Each row has a name. Each piece below is followed by the name of the row it came from, unless a question asks for something else. Each question is about the rows just above it.

Columns, left to right: Q C B H G F R
[147  83 111 115 119 113 113]  Y
[117 147  83 110 115 117 132]  E
[ 68 121 140 104 125 127 162]  S
[127 125 104 140 121  68] is which row, read backwards?
S
Which row holds [117 115 110  83] read backwards?
E
Which column holds [147 121] top down?
C
Which column holds [110 104] top down?
H
Which row holds [115 110  83 147] read backwards?
E

Columns, left to right: D L P V N A K
[157  87 114 128 164  83 138] = J
[160  81 134 109 157 206 101] = Z
[134 108 157 109  83 206 101] = T
[164 128 114  87 157] is which row, read backwards?
J
[114 134] is in which column, read top down?
P
Which column holds this, read top down? [134 157]
P
[157 109 134] is which row, read backwards?
Z

Columns, left to right: Sezi mip mobo Taveg vokas Meve dela
[ 66 122  79 152 116 142 148] : Tomu
[150 106 144 146 129 130 158] : Gafi
[154  86 132 126 182 119 113] : vis
[ 68 135  72 148 106 144 146] : Das
[191 164 138 150 169 116 100] : tulag
[113 119 182 126] is which row, read backwards?
vis
Which row holds [146 144 106 148] read backwards?
Das

Columns, left to right: vur kotiv sogup Keve namus vava turav
[128 134 133 130 101 204 128] -> Gade
[128 131 133 130 101 204 128] -> masu
[130 127 126 129 109 145 128] -> vuni
[127 133 135 130 121 109 127] -> riv
[128 133 124 131 115 170 127] -> Tun
[125 123 134 129  88 111 128] -> dap
Which row holds this, read backwards? [134 123]
dap
Which row holds this, read backwards? [127 109]
riv
[128 204 101 130 133 134] is which row, read backwards?
Gade
Which row holds this, read backwards? [109 121 130]
riv

Columns, left to right: reb Mib labe vidon
[165 108  94  74] = U
[108 165  91 113] = W
[ 93 148 163 182] = M
[ 93 163 148 181] = X
Which column holds [108  93] top down?
reb
Which column holds [165 108] top down?
reb
q: [165 108  94  74]
U
Which row holds this, read backwards? [163 148  93]
M
[163  93] is which row, read backwards?
X

Columns, left to right: paz kal lel nupu
[102  94 121  88] -> dum
[133 110 148 124] -> mizus
[110 148 121  90] -> fezag
[127 149  99 101] -> zal
[149  96 101 145] -> mov
[ 99 127  77 107] -> sil
[134 107 189  90] -> rorul
[124 148 110] is which row, read backwards?
mizus
Which row holds [101  99] read backwards?
zal
[102 133 110 127 149  99] is in which column, read top down?
paz
[189 107] is which row, read backwards?
rorul
[101  77 189] is in which column, read top down?
lel
Which column holds this, read top down? [124  90 101 145 107  90]
nupu
Which row holds this, read backwards? [101  99 149]
zal

Columns, left to right: kom Pul Sapal vub nur falav Fedi
[140 101 140  86 189 116 160]  Bov
[137 111  81 102  53  87 151]  pof
[ 86 102  87  81  53 111 124]  mabi
Which column holds this, read top down? [137  86]
kom
Which column holds [116  87] top down?
falav
[160 116 189  86] is which row, read backwards?
Bov
Which row holds this, read backwards? [ 87  53 102  81 111]
pof
Which row holds [87 53] read backwards?
pof
Which row holds [116 189  86 140 101 140] read backwards?
Bov

Columns, left to right: mepo zin linef tav
[ 95  84  90 172]  kadir
[128  99 144 179]  savi
[133  86 128 169]  bonu
[113 105 139 184]  Zevak
[128  99 106 155]  Guto
[113 105 139 185]  Zar
[134  80 122 164]  Tugi
[116  80 103 165]  tasa
[132  96 144 177]  gabi
[125  78 105 162]  gam
[132  96  90 172]  Led
[132  96 144 177] is in which row?
gabi
[165 103] is which row, read backwards?
tasa
Which column holds this, read top down? [ 99  86 105  99 105  80  80  96  78  96]
zin
q: [128  99 144 179]
savi
Which row holds [185 139] read backwards?
Zar

Columns, left to right: zif magoz mig Fet
[ 94 116 133 146]  gul
[170 183 147 136]  mibib
[ 94 116 133 119]  ruto
[ 94 116 101 119]  duzaf
Which column holds [146 136 119] top down?
Fet
Which column holds this, read top down? [147 133]
mig
Which column holds [170  94] top down?
zif
Which column holds this, read top down? [136 119 119]
Fet
q: [ 94 116 133 146]
gul
Which row holds this, read backwards? [136 147]
mibib

Columns, left to right: Dava derol kel seguz zof tisip Fisop perag lev dakef
[182 178 106  93  76 113 187 123 125 126] -> sapog
[119  84  96  98 128 155 150  98  81  82] -> togab
[119  51  96  98 128 155 150  98  81  82] -> kazor
[182 155 150  93  76 109  63 180 117 143] -> mozu
[109 127  88 154 139 102 136 109 130 135] -> vata
[126 155 150 122 176 139 135 195 131 140] -> Nas
[140 158 113 122 180 117 160  76 129 114] -> gibu
Which row holds [119  84  96  98 128 155 150  98  81  82]?
togab
[126 155 150 122 176 139 135 195 131 140] is in which row?
Nas

Columns, left to right: Domat Burur gemav gutik pek tiva
[ 96 112 117 143 139 112] -> vifi
[ 96 112 117 147 139 112] -> muv
[ 96 112  69 126 159  93] -> vem
[193 121 113 126 159 142] -> meveg
q: [ 96 112  69 126 159  93]
vem
Which row holds this, read backwards? [126 113 121 193]
meveg
q: [ 96 112 117 143 139 112]
vifi

